In the data rows, zero lies at 4.5, halfway between 4 and 5.
Here are some points, one per row:
[9 1 0 5 2 4 5 0 4 6 7 5 6 5 2 3 4 4 4 6 5 4 4 4 5 3 5 4 5 5 2 2 4 6 4 6 1
 5 4 7 5 3 3 6 3 3 3 5 5 0 2 9 5 4 5 4 3 2 6 4 5 6 3 2]
[6 4 5 7 5 6 1 5 1 6 3 4 5 4 7 3 5 3 5 5 2 6 4 6 5 9 7 4 9 7 4 5 4 6 4 3 6
 4 2 4 4 6 6 4 7 4 2 5 3 5 4 3 4 6 5 4 6 2 6 5 4 8 3 2]
[1 5 7 0 5 3 7 4 2 6 5 4 3 4 8 4 2 5 4 4 2 6 3 5 5 4 4 4 1 7 3 1 7 5 4 6 4
 4 5 5 4 4 8 5 7 4 6 3 2 6 7 5 3 4 6 5 1 7 4 6 4 5 3 1]
[5 5 6 8 5 5 5 4 7 5 6 4 7 6 3 5 4 1 5 5 5 7 3 4 6 1 6 5 3 3 9 4 4 3 6 6 5
 5 3 2 5 3 6 2 3 4 4 6 6 3 3 1 3 3 7 7 5 7 4 6 7 3 4 2]
[6 3 5 4 5 4 3 5 6 6 3 6 3 4 6 5 3 4 4 6 4 5 4 5 9 2 4 8 4 3 4 4 5 3 4 3 3
 4 3 4 4 6 4 5 3 7 6 2 5 4 3 4 5 7 6 3 6 5 5 4 5 7 7 4]
[2 4 2 2 7 5 5 4 6 6 4 0 3 5 2 4 5 4 6 5 6 7 7 4 3 8 3 2 5 4 6 5 5 3 7 5 2
 3 4 5 4 6 5 4 4 5 3 2 5 4 3 4 7 7 4 6 3 6 2 2 7 5 3 4]
[4 4 1 6 6 6 5 6 4 5 5 6 4 4 3 6 4 5 5 3 4 1 4 4 6 4 2 6 2 7 5 4 4 4 4 5 7
 2 2 4 5 4 6 5 3 3 4 4 4 2 3 1 7 2 4 5 2 2 4 7 4 4 6 6]
[5 7 3 9 7 5 3 6 4 3 5 5 3 4 2 4 2 8 5 2 5 3 6 3 4 7 3 6 4 4 3 6 6 4 5 7 3
 5 8 5 5 3 4 5 4 3 6 4 4 4 5 4 0 6 9 4 5 8 7 3 4 5 4 5]
[9 2 3 2 7 4 6 5 5 2 2 3 7 5 2 4 5 4 5 6 4 2 2 4 2 3 4 5 6 6 5 4 5 6 3 5 5
 6 8 4 2 5 5 6 5 6 7 6 2 5 5 3 0 5 4 6 4 4 3 4 6 4 4 7]
[4 4 7 4 5 6 3 5 5 2 4 5 5 4 7 8 5 5 4 4 2 4 3 3 2 4 3 4 4 4 6 5 3 4 0 4 4
 3 6 5 5 4 3 3 4 5 2 3 6 3 6 6 6 8 5 3 5 4 3 4 9 2 2 4]
[3 4 5 6 1 4 8 4 3 4 3 3 7 4 6 3 3 2 6 2 6 3 7 4 4 3 4 5 3 5 8 5 4 5 5 2 4
 6 4 4 6 5 7 3 5 1 6 6 4 3 7 6 4 9 4 4 6 2 4 4 5 7 6 9]
[2 7 2 6 4 2 4 4 4 6 3 5 4 4 3 5 6 5 6 4 6 3 4 4 4 1 7 7 2 5 4 5 5 7 5 6 5
 2 5 4 6 2 1 6 9 8 6 3 2 5 3 5 6 5 4 5 9 3 3 6 6 5 5 5]
[3 4 8 3 2 6 3 5 7 7 6 3 3 4 3 4 3 6 0 4 6 3 4 5 5 2 4 6 9 6 3 7 4 3 4 7 3
 4 3 5 5 6 4 5 6 3 4 6 1 5 5 4 4 3 3 7 3 7 4 5 4 6 5 4]
[4 3 4 2 5 6 5 5 6 3 5 4 4 5 4 3 3 6 6 3 2 4 5 6 4 5 6 4 6 8 5 4 8 6 3 2 5
 5 0 5 4 2 3 1 3 5 5 5 4 4 4 6 6 2 5 6 7 6 6 5 4 6 5 6]
[6 8 7 2 5 4 6 4 7 4 8 6 3 3 4 5 5 4 8 2 5 9 3 3 8 4 7 5 4 4 2 4 2 8 6 2 5
 7 7 3 5 5 4 4 5 1 2 4 5 4 6 2 7 5 3 6 4 4 3 3 4 5 2 7]
[4 7 2 4 4 3 4 6 6 4 4 3 4 4 7 4 8 7 1 4 6 9 5 5 5 5 6 5 5 2 8 5 4 6 1 2 5
 7 3 3 4 3 6 5 4 4 6 5 5 4 3 5 3 3 4 5 0 3 6 2 7 3 5 6]
[6 5 6 7 7 3 6 3 5 5 2 1 3 7 5 3 6 3 4 4 4 4 4 6 4 5 5 5 4 3 3 5 3 3 0 5 4
 4 3 5 5 6 6 8 5 4 2 3 5 3 7 5 7 5 7 6 5 6 4 6 1 2 4 5]
[8 6 8 7 4 6 7 6 1 0 4 6 4 0 2 3 7 5 5 4 3 5 5 6 3 3 3 4 0 5 6 7 4 2 6 3 0
 6 3 6 3 4 6 5 9 6 7 4 7 8 0 6 6 4 0 5 4 4 5 5 3 4 3 4]
[2 5 6 4 4 3 4 4 5 2 2 5 4 4 5 4 4 3 3 3 6 5 5 4 4 7 3 5 8 9 3 5 3 5 6 5 6
 4 7 3 7 4 6 4 2 6 4 3 6 4 2 6 5 4 6 5 5 3 6 5 4 4 8 2]
[6 5 7 4 3 8 7 5 1 5 3 3 5 4 5 3 6 7 6 5 5 3 6 6 4 3 5 4 9 0 4 0 6 6 5 7 7
 3 5 4 5 5 5 4 2 4 4 4 3 5 3 3 7 2 4 3 5 7 3 3 5 6 7 3]
[1 3 1 3 4 5 8 9 4 6 5 4 4 3 7 3 3 5 5 5 5 2 5 5 4 4 5 3 3 2 2 7 3 4 3 4 5
 2 8 4 3 6 2 4 4 3 1 8 6 6 0 4 1 3 5 6 6 5 6 7 2 5 3 5]
[6 3 1 7 3 3 6 7 6 0 5 5 5 3 2 6 6 3 3 5 1 7 2 8 4 7 3 3 3 2 2 5 5 4 7 5 6
 1 6 6 9 5 1 3 6 6 8 5 6 7 9 4 5 3 2 5 4 4 7 5 2 6 4 4]
[5 5 6 2 3 5 2 4 1 7 3 5 6 5 6 6 5 7 5 6 3 3 5 4 5 4 6 2 2 6 5 6 4 5 6 7 7
 4 4 4 5 5 4 5 2 5 5 3 6 5 4 5 5 6 5 8 3 8 8 3 3 5 6 7]
[6 5 3 3 3 3 4 3 6 8 5 8 5 4 3 4 3 4 7 3 4 4 4 4 5 7 2 3 8 2 5 4 4 2 5 5 5
 5 5 3 5 1 6 3 8 6 7 5 5 7 4 5 6 7 6 3 4 3 5 9 4 0 4 7]
[6 5 2 4 8 4 3 3 5 2 4 6 3 5 7 5 3 5 6 5 7 5 3 1 4 3 7 3 5 4 5 6 5 2 6 4 4
 4 3 7 5 7 7 4 5 3 2 5 4 6 7 7 4 3 3 5 5 6 3 5 7 4 8 3]
[4 6 5 2 4 6 4 5 8 4 6 7 6 8 3 4 5 7 5 5 5 4 7 6 4 4 5 5 1 4 3 6 6 5 8 6 7
 9 3 4 3 7 7 4 4 5 4 7 3 4 4 5 4 7 5 1 6 1 3 6 3 4 2 3]
[2 3 4 5 7 6 4 3 3 5 5 4 5 4 4 6 5 3 4 7 6 6 9 1 6 5 6 5 5 5 2 4 5 5 1 3 4
 6 5 5 5 6 4 5 5 4 8 7 6 6 6 3 7 5 3 3 5 5 6 5 6 2 5 4]
[6 5 5 6 7 5 5 3 3 5 6 3 4 5 6 6 4 4 2 3 6 0 3 3 1 6 6 5 3 2 4 3 4 2 9 0 5
 3 6 4 1 4 3 4 3 8 7 6 2 3 5 5 4 4 4 2 3 5 4 4 3 4 3 5]
[6 3 5 4 2 2 3 3 3 6 4 3 3 6 5 4 4 5 3 4 6 5 4 5 5 2 0 3 4 6 7 6 5 6 5 4 6
 4 4 5 4 6 3 2 6 4 4 3 6 5 5 3 3 3 4 1 9 2 3 2 2 0 5 6]
[3 4 8 4 6 3 4 4 6 5 6 6 5 4 2 6 5 4 3 4 6 3 7 4 5 9 6 2 4 4 8 2 5 3 1 4 3
 5 5 4 4 7 3 8 6 5 1 4 5 4 7 6 3 3 4 4 6 5 4 5 4 6 8 4]
[0 7 7 7 4 4 2 6 4 4 4 6 3 8 7 4 5 2 6 8 3 6 3 6 4 5 4 6 7 6 6 4 4 5 6 6 4
 8 5 6 0 1 2 6 0 5 4 6 4 7 7 5 5 4 4 3 0 4 2 3 3 5 5 5]
There is one direction along which these points spread out most. Take the direction at right angles to it along which they spread out most. Go by this last direction. For each point below, how far along it does it lie, from 0 to 99? The average is 50, and the first point in the table lies past the average. One standard deviation of the points above along it is 16.
[2 7 2 6 4 2 4 4 4 6 3 5 4 4 3 5 6 5 6 4 6 3 4 4 4 1 7 7 2 5 4 5 5 7 5 6 5
 2 5 4 6 2 1 6 9 8 6 3 2 5 3 5 6 5 4 5 9 3 3 6 6 5 5 5] 55
[6 3 5 4 5 4 3 5 6 6 3 6 3 4 6 5 3 4 4 6 4 5 4 5 9 2 4 8 4 3 4 4 5 3 4 3 3
 4 3 4 4 6 4 5 3 7 6 2 5 4 3 4 5 7 6 3 6 5 5 4 5 7 7 4] 51
[2 4 2 2 7 5 5 4 6 6 4 0 3 5 2 4 5 4 6 5 6 7 7 4 3 8 3 2 5 4 6 5 5 3 7 5 2
 3 4 5 4 6 5 4 4 5 3 2 5 4 3 4 7 7 4 6 3 6 2 2 7 5 3 4] 46
[6 4 5 7 5 6 1 5 1 6 3 4 5 4 7 3 5 3 5 5 2 6 4 6 5 9 7 4 9 7 4 5 4 6 4 3 6
 4 2 4 4 6 6 4 7 4 2 5 3 5 4 3 4 6 5 4 6 2 6 5 4 8 3 2] 56
[6 5 7 4 3 8 7 5 1 5 3 3 5 4 5 3 6 7 6 5 5 3 6 6 4 3 5 4 9 0 4 0 6 6 5 7 7
 3 5 4 5 5 5 4 2 4 4 4 3 5 3 3 7 2 4 3 5 7 3 3 5 6 7 3] 73
[6 3 1 7 3 3 6 7 6 0 5 5 5 3 2 6 6 3 3 5 1 7 2 8 4 7 3 3 3 2 2 5 5 4 7 5 6
 1 6 6 9 5 1 3 6 6 8 5 6 7 9 4 5 3 2 5 4 4 7 5 2 6 4 4] 62
[6 5 5 6 7 5 5 3 3 5 6 3 4 5 6 6 4 4 2 3 6 0 3 3 1 6 6 5 3 2 4 3 4 2 9 0 5
 3 6 4 1 4 3 4 3 8 7 6 2 3 5 5 4 4 4 2 3 5 4 4 3 4 3 5] 58
[4 4 7 4 5 6 3 5 5 2 4 5 5 4 7 8 5 5 4 4 2 4 3 3 2 4 3 4 4 4 6 5 3 4 0 4 4
 3 6 5 5 4 3 3 4 5 2 3 6 3 6 6 6 8 5 3 5 4 3 4 9 2 2 4] 34
[4 6 5 2 4 6 4 5 8 4 6 7 6 8 3 4 5 7 5 5 5 4 7 6 4 4 5 5 1 4 3 6 6 5 8 6 7
 9 3 4 3 7 7 4 4 5 4 7 3 4 4 5 4 7 5 1 6 1 3 6 3 4 2 3] 34
[9 1 0 5 2 4 5 0 4 6 7 5 6 5 2 3 4 4 4 6 5 4 4 4 5 3 5 4 5 5 2 2 4 6 4 6 1
 5 4 7 5 3 3 6 3 3 3 5 5 0 2 9 5 4 5 4 3 2 6 4 5 6 3 2] 64
[1 3 1 3 4 5 8 9 4 6 5 4 4 3 7 3 3 5 5 5 5 2 5 5 4 4 5 3 3 2 2 7 3 4 3 4 5
 2 8 4 3 6 2 4 4 3 1 8 6 6 0 4 1 3 5 6 6 5 6 7 2 5 3 5] 87
